Each path below is one point turned by a fixed rotation once a step. After each direction that follows a path, write how fast that rotation turns it, in degrees per step (0 if it stays still).
Each turn is a multiple of 5 degrees from 10 to 175, or 0.
Each row of a path follows its step; steps can be skipped.
Path 1:
step 0: [ -2.2  -3.4  10.1 -18.6   1.7 -15.7   5.4  17.1  -5.6  10.4  34.4   0.6
 -28.4   1.0   6.5   1.4  14.2   5.8  13.0  -0.2 -16.2   8.2   3.9 -22.3
   8.4   6.3   5.4 -13.0  13.0  -9.4  -3.0  -1.3   7.2   3.6  -3.5   6.2
   3.5  11.0 -19.6   6.7  -2.1  21.2  -4.2   6.0 -13.6  -2.6 -22.1]
step 2: [ -7.6   5.7   7.1  11.4  -2.9   1.8 -15.9  30.3 -11.7   2.4  -9.5   2.0
  11.2 -11.9   4.4  15.2  11.7 -16.4 -15.8  22.7  14.5  10.4  10.8 -21.7
  -5.7   0.9  -5.3  -1.4  25.0 -13.4   6.9  -3.0   6.0  -4.2   9.7  16.7
  -5.0  -0.4  -0.4   4.8 -14.4   6.8 -18.9  17.0   3.7  -6.9 -15.2]
step 3: [  6.6 -10.4  -2.6  -7.6   4.6 -19.3  12.5 -12.0 -10.1  -2.4  -2.8   7.7
   2.2  27.4   1.0  -6.3 -12.3  -3.3   5.1 -11.6 -15.6   4.5  30.7   3.0
   5.9  14.8  21.9   3.5  -7.3  22.5  -6.6   4.4  -8.3   0.3 -24.1   8.9
 -15.1  -8.6  -5.9   2.4  10.3   2.5  11.5  -2.3 -14.3   0.5  24.2]
step 5: [ 22.1  23.6  12.7 -14.1   8.5   5.3  -3.0  -5.7  -3.1  18.2  14.9 -12.1
  21.9  13.7  -5.1  -2.0  -7.9   5.1  12.7   2.0  14.0  -2.9  -4.7   9.2
 -11.3   1.6  24.1  -7.1  14.5  -3.3  13.1  -2.7  -8.4 -21.1  -4.9  16.8
 -23.2  -2.1   6.1  11.8  19.9   1.2 -13.4   5.2  -2.1   5.0   7.3]
step 6: [-23.0 -21.1  -4.3  -2.5 -12.3  17.5   8.4  11.4  -8.8  -3.5   7.5   9.0
 -29.1  10.8 -16.4 -17.4   3.7  -6.8 -18.9  10.2 -14.3   0.1  -1.6   5.1
  -3.3   9.6   2.0 -19.8  16.5   3.9 -12.4  -1.7  12.8  12.7  -5.4   1.1
   7.0  12.2 -17.4  -9.5  -6.8  -9.5  19.5   2.6   4.2 -15.2  -6.5]
step 7: [ 12.6  10.1 -16.2  35.7  17.0   9.3 -17.1  -5.1   6.6   4.5  -3.8 -10.6
  -4.5   2.6   7.2  -2.4 -16.3 -11.1  -4.8  -3.8   9.6   0.3 -10.0   1.5
  -4.7   8.8 -13.2  15.2 -15.7  10.8  -8.0  -4.1  -8.1 -26.6 -10.5   4.2
   3.1  -9.8  13.2  -1.9  10.4   5.3 -23.5   7.6 -17.5  17.5   5.9]
step 8: [ -7.0  -3.5   7.5 -25.1  -3.2  -7.5  -5.0  24.8  -8.4  -1.0  22.2  17.2
  26.3   0.5  12.9   3.0   4.9  -2.7  17.2  -4.2  -4.9  -7.6   9.6  -9.8
  -0.9  12.6  -3.1 -17.2  15.0 -22.0 -13.1  -3.2  14.0  11.6 -12.3  14.2
  19.5   5.6  -3.3  -3.1  -8.4  12.7   2.8  11.5  14.7  -4.5   2.3]
step 10: [ -4.7   6.4   8.4  -0.4  32.1  -0.5 -19.3  -1.4   2.3   2.2  -8.1  13.9
  12.7  -8.2 -27.8  -1.0  10.8 -18.8  -9.0  12.3   6.0   9.3   5.8 -11.3
  -6.5  -6.0 -26.2  -7.5  20.5 -22.9   0.9  16.8  -2.8  -9.1   6.0  -1.5
  11.8   1.1  -2.0   1.1  -9.2 -16.1  -5.9  10.2  14.7   5.6   5.0]
step 12: [-10.5 -26.6   7.5  20.5   0.9   6.5   5.5 -13.1 -14.8  -1.7  -0.6  17.4
  -7.3 -11.6 -13.7 -11.4 -10.0  -8.2  -1.8 -10.6   9.8   0.3 -13.1   4.5
 -19.8  -6.7  -8.0  -4.5  -5.1 -30.6 -13.7  -5.8 -10.9  -0.7  -6.9 -27.4
  12.1  14.8  -6.3 -18.3  -5.8  13.0   3.5 -10.1   5.9  -5.6  -6.4]
step 13: [ 19.1  25.5   1.0   3.6  12.8   5.5  -1.3  19.5  17.6  15.9   4.8  -6.0
  17.1 -17.7  14.3   5.8   2.9  14.3  -3.1   3.6 -10.3   9.1  -2.8   8.6
  -1.2   3.0   0.0  -5.1   7.4   4.3   6.5 -16.8  -4.6 -22.0 -10.5  20.4
 -10.3   2.7 -10.3  18.4   3.1  -8.6  -3.9  -1.8  -9.8  30.3 -15.6]
Speeds:
[-1.1 -7.7  2.8  4.8  5.4  2.9  2.8  5.8 -2.7 -0.3  2.3  1.7  2.0 -2.0
 -5.6  1.1  1.4  4.1  1.0  4.2 -3.3  6.3 -2.2 -7.1  6.2 -4.6  1.6 -3.3
  2.6 -3.2 -2.5  3.6  3.6  1.9  0.6  1.2  5.9 -2.5  4.1 -6.3  2.0  2.5
  0.8 -1.0  6.5 -5.5 -4.2] -> 175
[ -7.1   1.1  -2.3  11.3   2.7  -1.8  -2.7  -4.3  -3.2   2.0  -1.4  -0.8
   0.1 -10.0   3.1  -0.3  -2.5  -1.0  -2.3  -0.8   2.2  -6.2  -5.2   0.5
   4.5  -3.9  -5.2  -1.6  -3.1   0.4  -2.0   7.1  -1.5  -6.0   1.2   1.4
  -2.6   1.5  -5.6  -0.8   3.3  -3.7   3.6  -1.6   2.7   0.3   2.4] -> 130
[-0.9  0.9  5.7 -3.1  2.8 -0.4 -3.4 -2.1  2.8  3.5  4.3 -1.9 -7.3  0.6
 -7.8  2.0  2.4  4.0 -1.4  2.9  0.0  2.3 -7.1  4.3 -1.7 -2.8  3.4 -4.0
 -1.7 -2.9 -5.8  0.2 -2.3  0.1  3.4 -3.7 -1.8  8.4  2.0  4.2  4.9 -3.5
 -2.8 -1.6 -4.8 -6.2  6.8] -> 60
[-2.7 -4.2  0.7 -2.5 -0.5  0.4 -0.2  2.1  4.2  1.3 -0.1  4.8 11.5 -1.1
  0.8 -6.5  3.4  2.6 -2.7  4.6 -3.3 -2.3  0.7  8.7  4.1 -2.1 -3.0  0.4
  0.7  3.1 -2.7 -4.4  3.0  2.5 -5.9  0.0  5.5 -0.3 -1.4  6.3 -0.8 -9.3
  3.7 -1.7 -1.4 -2.2  1.8] -> 155
[-0.9 -2.0  6.0 -5.1  1.7 -0.6  1.2  4.3 -1.6 -3.3 -2.7  3.6 -3.0  2.5
  2.2 -5.5 -1.4 -0.7 -4.0 -4.7  6.7 -2.9  0.2 -0.5  5.2 -5.0 -0.2  0.1
  5.6  0.0  1.4 -2.0  2.2 -5.9  0.4 -2.0  0.4 -2.0  5.1 -5.5  5.6  0.8
 -0.8 -7.9 -2.0  7.5  9.0] -> 170
[ 3.7 -3.9 -0.9  2.3  8.2 -1.2  1.7  4.4  3.1  1.6 -0.7 -2.2  0.6  5.2
  2.5 -0.7  6.5 -1.0 -2.2  3.7  1.9 -5.1 -6.3  5.9  6.7  3.6  5.7  2.7
 -1.5  0.7 -4.1 -0.3 -6.6  2.9  7.5  4.2 -3.3 -1.9 -2.5  0.7 -4.2  6.2
  1.5 -0.9  0.9  5.2 -1.1] -> 175
